One vector is turned by the same rotation once a step. Each row is the vector after some number of steps, and that number follows the row.
The counts run from 0 to 554.
[-0.50  0.01 -4.19  1.81  0.86 -3.29 -0.44 -3.47  3.09 -1.05 -0.66  3.50
 -2.07  0.85  0.60  1.63 -4.36  3.92 -1.54  4.12  1.09 -1.24  0.19 -1.28
  1.55 -1.42  0.97 -3.17 -2.87 -2.86  2.12 -0.22  1.21 -1.53 -0.83] -> 3
[-0.46  4.11 -1.23  1.50 -0.48  1.93  1.47  3.30  1.51  0.33  2.39  1.38
 -1.95 -1.73 -1.27  2.13 -1.99 -3.05  3.97 -4.57  1.67  5.29 -2.77 -2.53
 -1.85  1.19 -2.05 -0.86 -0.90  3.25  2.85 -1.67 -0.50  2.44  1.62] -> 333
[ 2.32  0.10  2.30 -2.18  0.94  2.01  0.02  2.47 -3.13  1.69  4.94 -0.09
  2.94  0.19 -2.08  3.43 -2.35  0.33  2.21 -0.88 -3.27  1.19 -0.19 -2.34
 -3.48 -0.69 -1.83  0.52  0.70  2.82  1.48  2.08 -3.17  0.99 -0.36] -> 175
[-0.80 -0.32  1.38  1.82  5.27 -1.47  0.13 -0.71 -2.69 -0.75  0.33  0.78
  1.57 -0.84  0.23  0.96 -4.46  3.49  0.39  5.02 -3.49  2.41  2.52 -0.10
 -1.62 -1.42 -1.52 -1.12  2.17  3.14  3.71 -1.89 -3.32  0.72  0.55] -> 215
[ 0.06 -3.97  2.12 -0.12  1.58 -1.98 -0.06 -2.24  0.45 -1.28 -2.94  2.90
 -2.15  0.46 -0.76  2.73  3.05  1.73  4.28 -1.43  0.60 -0.39 -6.95 -0.71
 -1.57 -3.55 -0.99  0.22 -0.39 -2.21  1.50 -0.20  0.56  0.17 -0.08] -> 532
[-0.25  1.30  2.36 -0.64  0.11 -1.76  1.91  0.19 -1.17  0.09 -0.94  2.58
  2.87  1.69 -4.47  3.72  0.50  2.80 -2.18  2.68  0.09  0.70 -2.29 -1.43
 -1.07 -2.12 -2.50  0.01 -4.46  3.05 -0.72 -0.61  0.05 -1.87 -5.41] -> 118
[-0.84 -2.26 -0.63  2.57 -4.69 -1.04 -1.83  1.80  0.66  1.33 -2.96  1.35
 -0.37 -1.49 -0.21 -3.08  0.53  2.57 -4.17  1.98 -3.18 -2.03 -2.43  3.28
  0.59  1.80  1.71 -0.67 -0.66 -1.16 -6.10  2.29 -0.01 -1.65 -1.06] -> 508
[-0.03 -0.13  0.09 -1.81  0.17 -0.20  2.71  2.57 -0.22  2.91 -1.38 -4.07
  2.19 -0.67  0.29  2.52 -2.00 -0.03  0.94  1.66 -4.52 -2.25 -2.23 -1.53
 -3.59 -0.20  0.31  3.22 -5.93 -0.19 -2.96  2.14 -2.57  3.60  0.49] -> 172
[ 0.67 -1.32  2.17  1.22 -1.14  2.82  0.34  3.44 -3.82 -1.94  3.13 -0.98
  5.08 -1.17  0.92  1.27  1.53  1.34  1.73 -0.63 -3.49  3.22  0.75 -2.67
 -0.87  0.77 -1.08  2.97  0.35  3.48  0.11  2.32 -1.41  2.94 -1.97] -> 522
[ 2.95  5.39 -2.32 -0.56  0.14  0.86 -2.24  3.19 -1.46  3.78 -2.13  0.24
 -0.09 -2.56 -1.29 -2.19  0.64 -0.31  0.61 -1.63 -3.01  1.51  3.25  0.15
 -0.05 -2.62 -2.66 -0.20  0.40  1.35 -2.48  3.81  2.69  1.62  2.89] -> 448
[ 1.65 -1.63 -1.82  1.72 -2.00  3.04  2.17  1.58 -0.81  0.66 -6.66  7.44
  1.97  1.89 -0.78 -0.81  0.60 -0.99  2.66 -2.13  1.28 -0.90 -1.68  0.50
 -1.29 -0.33 -0.50 -1.53 -0.73 -2.63  1.65  0.90  2.23  0.04 -0.55] -> 393
[ 0.35 -5.27 -2.27  3.62 -4.64 -0.92  0.04  0.17 -1.49 -1.70 -0.10  2.17
  1.46 -2.40 -0.44 -0.46 -1.41  4.11 -1.70  2.35 -2.80  0.95 -0.29  2.36
  3.36  1.29  4.40  0.11 -0.16 -0.17 -1.05 -0.50 -2.76 -2.90 -0.82] -> 161
[-0.51 -3.35 -0.97  0.88  0.49  1.82  3.16 -1.59  0.22 -0.61  0.34  2.61
  1.38  3.00  2.05 -4.79 -1.51  1.08  1.13  5.51  1.68 -1.14 -0.97  2.71
 -3.12  1.18 -1.87 -4.07  0.85 -0.90  1.80  0.83 -3.00 -2.38 -0.57] -> 208
[-4.94  2.29  1.46  1.10  1.63 -2.87  0.47  3.74  0.77  0.32 -0.41  1.15
 -1.14 -3.52  2.41 -2.37 -2.20  0.38 -0.50 -0.82  0.56  1.21  2.53  2.28
 -2.08  0.96 -2.02 -4.86  0.43 -0.58 -1.73 -0.19  3.16  1.39  1.13] -> 146
[ 1.38  2.31 -0.88  0.42 -2.38  1.75  2.40  1.91 -2.76  0.48 -6.04 -3.24
  1.55 -3.72  0.13 -2.01 -1.47 -1.66  0.73 -5.57 -1.69  1.20  0.01  0.75
 -0.62 -4.14  1.87 -1.90 -4.33  0.01  1.16 -1.46  1.69  0.81 -0.06] -> 237
[-1.82  3.96  0.94 -4.11  1.87 -3.83 -3.74 -0.82  1.46 -0.24  2.36 -1.71
  0.54 -3.17  2.93 -0.65 -2.24  1.33  0.57 -0.41  0.26 -0.47 -0.23 -2.60
 -0.53 -2.38 -1.04 -4.78 -1.37 -1.95 -1.09  0.96  3.03  0.41  2.33] -> 495
[-0.66  1.61  0.60  4.38 -1.38 -1.24  1.03  1.17 -2.03 -1.71 -0.13 -2.70
  1.18 -2.43 -0.49 -2.68 -1.70  1.07  1.11 -1.55 -2.02  3.17 -4.90  0.53
 -1.05 -3.50  2.72  2.79 -5.11  1.20  1.09 -0.23  0.45  1.55 -1.80] -> 27
[-0.47 -0.73  0.48 -2.49  1.66 -0.93 -3.48 -1.48  1.46 -2.91  4.57  2.34
 -2.40  1.86 -0.64 -2.16 -0.19  2.70 -1.12 -0.62  2.53  0.92  0.28 -1.89
  0.02 -2.26 -0.01 -5.77 -0.76 -2.69  0.40  1.34  3.89 -2.97 -3.00] -> 344
[-2.61  4.81 -1.22 -0.32 -0.62 -2.16 -2.32  2.22  2.47  2.93  1.33  2.18
  0.58 -3.19  3.65 -4.07 -3.69  0.25  1.06  0.41  2.60  1.10 -2.10  0.09
  1.20  0.78 -2.37 -4.04 -0.13 -2.98  0.86 -0.80 -1.54  1.97  2.50] -> 148
[ 3.17 -1.47 -5.66 -2.48 -1.60 -2.23 -0.44 -2.17  2.25  0.50  0.59  1.54
 -4.77 -4.12 -0.95  5.00 -1.11  0.27  2.03 -0.89  3.93  0.92  1.05 -2.85
 -0.05 -0.64 -0.56 -5.12 -1.47 -1.11  1.50 -0.08  0.92  2.42  0.76] -> 194
[-1.80  2.15 -0.93 -1.55 -2.38  0.97 -0.43  2.04  1.18  2.03 -3.18  0.56
 -1.66 -2.63 -0.16 -1.38  0.82  1.59 -2.83  3.15 -3.20 -1.98  2.68  3.04
 -0.38  2.43 -1.33 -5.93  2.79  3.04 -3.00 -1.44 -1.01 -1.25  1.59] -> 355
[-1.52 -5.31 -1.26  1.81 -3.84 -1.49  1.33  1.86 -0.21  2.45 -2.96  0.87
  0.32 -1.57  1.45 -2.73 -0.06  3.13 -2.71  0.94 -1.44 -2.14 -1.80  3.66
  0.31  0.55  2.01 -0.11 -2.75 -0.67 -5.11  1.38 -2.40  0.26  0.03] -> 509
[ 0.13  3.13  2.20 -2.68  2.09 -1.41 -1.85  0.60  1.12  1.41 -2.20 -1.00
 -0.51 -2.17 -2.48  0.72 -1.32 -0.27 -0.61  1.58 -1.76 -1.24 -1.49 -3.37
 -5.62 -1.33 -0.26 -3.10 -2.11 -4.05 -1.07 -5.52 -4.18 -0.18 -2.79] -> 78
[ 1.00  4.13 -1.45  3.56 -0.68 -0.34 -2.39 -0.49  1.72 -2.41  2.83  2.04
  3.42 -0.68  4.03 -0.17 -1.26 -1.30  0.26 -5.01 -0.81 -0.40 -3.33 -1.67
 -2.45 -0.72  3.06  0.31  1.95 -2.47  0.78  0.04 -2.75 -3.75  2.09] -> 432
[-3.99 -1.82  1.81  1.23  0.49 -4.77  0.55  1.58  1.57  0.09  1.44  5.03
 -2.61  1.65  1.11  2.06  0.67  3.15  1.59 -5.41  1.55  1.08 -2.22  0.90
 -0.33 -1.35 -1.61 -1.78 -1.65 -0.28 -1.05  1.88  3.61  0.19  0.58] -> 187
[ 0.29 -3.49 -0.15 -1.62  1.05  3.78  0.65 -1.03  2.86 -2.08 -0.13 -4.81
 -1.77  0.92  2.00  1.52  5.78  1.72  2.74 -0.77 -3.58 -2.39 -1.52 -2.53
 -3.05  1.28 -1.75 -1.97  0.09 -0.48 -0.08  0.26 -1.89  1.45 -1.73] -> 475
[-1.05  2.85  1.53  1.92 -2.67  1.80 -1.56  3.32 -1.37 -0.05  0.99  0.27
 -0.73 -1.48 -1.10 -4.35  0.36  0.43 -1.01 -0.22 -2.62  1.41  1.97  2.74
 -1.90  0.13 -0.80 -1.33  2.33 -2.49 -3.53  3.87  4.40 -4.49 -0.55] -> 297
[ 3.09 -3.15  0.02 -1.22 -4.27  1.59  2.99  3.42 -2.90 -1.73 -3.54 -0.71
  0.75 -1.99 -3.79  0.13  3.06 -1.86  3.18 -3.38  0.04  0.94  0.65 -1.29
  0.42 -0.04  2.34 -1.52 -2.23  0.40 -0.26 -1.32  2.86 -4.66  0.38] -> 388
[-0.46 -1.99 -1.27  3.93 -0.69  0.39  3.50  0.33 -1.07 -2.35 -1.93  1.29
  3.86 -1.29  0.06  1.73 -0.08  5.28 -0.16  2.50  1.25  0.45  0.46 -1.48
  3.37 -1.72 -1.13  1.53 -5.37  1.69  3.48  0.68  1.51  1.22 -3.35] -> 463
[ 2.90 -0.07 -2.01 -4.93  2.24 -1.70 -3.49 -1.72 -0.20 -0.58 -0.03  0.69
 -2.11 -1.10 -0.03 -1.71 -3.45 -1.22  3.02  0.45 -4.23  0.25 -0.47 -3.60
 -3.12  1.34  2.21 -2.82 -0.19 -3.10  0.13 -2.17 -2.40  0.57  2.05] -> 288
[ 0.67 -2.44 -4.95 -0.40 -1.00 -0.59  1.06 -2.46  1.66 -2.76  0.96 -0.16
  0.23 -2.01  1.61  1.31 -1.64 -0.12  2.34  5.70  1.05  1.70 -0.43 -3.30
  0.58  3.53 -1.96 -2.66 -2.05  2.27  2.02  2.20  2.52  4.21  1.50] -> 404
[ 1.73  0.55 -1.91  2.70 -2.18  3.21  2.29  3.87  1.05 -0.35 -0.13  0.74
 -0.58 -0.78 -1.78 -0.50  0.40 -0.08 -1.19 -6.74  2.78  0.52  2.00 -0.55
  0.13 -3.39  0.97 -2.08 -3.06  0.60 -2.20  2.96  4.60 -2.65 -1.33] -> 390
[-1.62 -2.60  0.42  2.39 -1.17  2.54  2.99 -0.11 -1.14 -1.73  3.29 -3.94
  2.28 -0.20  2.08 -0.07 -5.68  2.70  0.61  3.02 -2.88 -0.61 -0.90  1.17
  0.33 -0.22 -0.01  1.44 -0.56  0.97  2.38  3.78 -1.18 -2.40  0.08] -> 365
[ 0.32  0.64  3.25 -0.46  1.24  0.59  3.53  0.02 -0.87  0.39 -0.52  1.98
  3.46  3.61 -3.77  3.66 -0.79  4.38 -0.68  1.56  1.22 -0.77 -0.95 -0.29
  1.09 -3.97 -3.40 -0.83 -2.50  3.54  1.58  0.51 -0.49 -3.43 -3.73] -> 117
[ 1.04 -1.37 -0.36 -1.64  0.58 -1.55 -2.78 -2.44 -1.13 -0.22 -0.98  2.41
 -0.59  3.01 -0.17 -1.94 -5.79  1.76  2.31 -1.92 -2.92 -2.01 -4.74 -0.27
  0.49 -2.79  4.30 -0.27 -3.64 -2.21  0.94  0.99  0.77 -1.48  1.99] -> 439
[-1.04 -0.52  1.73  1.17  0.35 -0.43 -0.07  0.35  2.30 -3.67  3.40 -0.34
 -1.08 -0.37 -3.44 -0.05  1.75  2.42  0.29  3.75 -1.47  2.52  0.44 -1.48
  1.96  1.75 -0.89 -1.55  2.75  7.38 -1.98 -1.48  0.86 -4.14  0.30] -> 65
[ 3.42  0.67 -4.86 -0.49 -1.85 -1.60 -2.99  1.34 -2.49  4.39 -0.50  3.23
 -0.75 -2.27 -2.20  0.66 -3.53  2.35  1.59  3.11 -3.60  1.66  0.01 -0.96
  0.97  1.33 -0.88  1.88 -1.18 -1.46  1.24  2.72  0.60  2.72  1.13] -> 102
[-3.18  5.22 -0.29  3.79  3.56 -1.23 -1.23  1.76 -0.18  0.17 -0.08  2.32
 -1.11 -1.82  1.28 -4.21 -0.73  0.40  0.33 -2.88  0.45  2.73  1.36  0.63
 -5.92 -2.01 -1.57 -2.36 -0.33 -3.19 -0.58  0.28  2.23  1.54 -1.05] -> 489
[-0.26  0.08 -1.56 -0.74 -0.53 -1.07  0.86 -2.24  0.73 -1.92 -0.30 -1.18
  3.32 -0.65  2.32  1.22 -2.84  3.65  1.51  5.30 -2.50 -1.51  1.38  0.35
  3.87 -1.16  2.16 -1.23 -0.42 -1.77  2.34  0.24  0.07 -6.80  2.85] -> 156
[ 1.15  1.67 -0.92 -2.20  0.56  2.37 -0.24  0.05 -0.46  2.51  3.82 -1.15
  3.03  1.54  1.66 -3.05 -1.20  0.84  0.47  3.42 -2.01 -2.46  3.11  1.92
 -3.43  0.57 -1.17 -2.91  1.97  0.44  0.58  1.97 -5.82 -3.40  2.06] -> 360
[-0.61  1.67 -0.45 -3.67 -2.22 -0.64  0.05  1.25 -0.29  0.25  3.59  1.27
  3.84  1.91  3.73 -0.73  0.32 -0.53 -0.11 -3.24 -0.31 -0.57  0.77 -1.64
 -0.91 -0.39 -0.15 -3.01 -2.62  1.80 -4.41  4.63  3.22  1.00  2.24] -> 245
[-0.28 -2.57  3.32  1.04  0.52 -2.40  2.25 -0.03 -4.15 -2.43  2.54 -0.13
  0.95 -0.39 -3.43  0.88 -4.33 -0.14  1.66  0.41 -1.46  1.80 -1.11  1.74
 -4.20 -1.68  1.91  0.31  0.07  2.48  0.44  0.10 -1.87 -4.44  0.13] -> 24
[ 2.18 -0.64  1.20 -0.06  3.03  1.73  0.68  2.00 -0.99  2.68  0.01  2.99
 -1.48  2.52 -4.46  3.83 -4.87  1.47  1.30 -2.43 -0.37 -0.48 -2.91 -3.34
 -2.91 -3.73 -2.48  0.04 -2.63  2.26  0.95 -0.21 -1.93  2.05 -2.44] -> 327
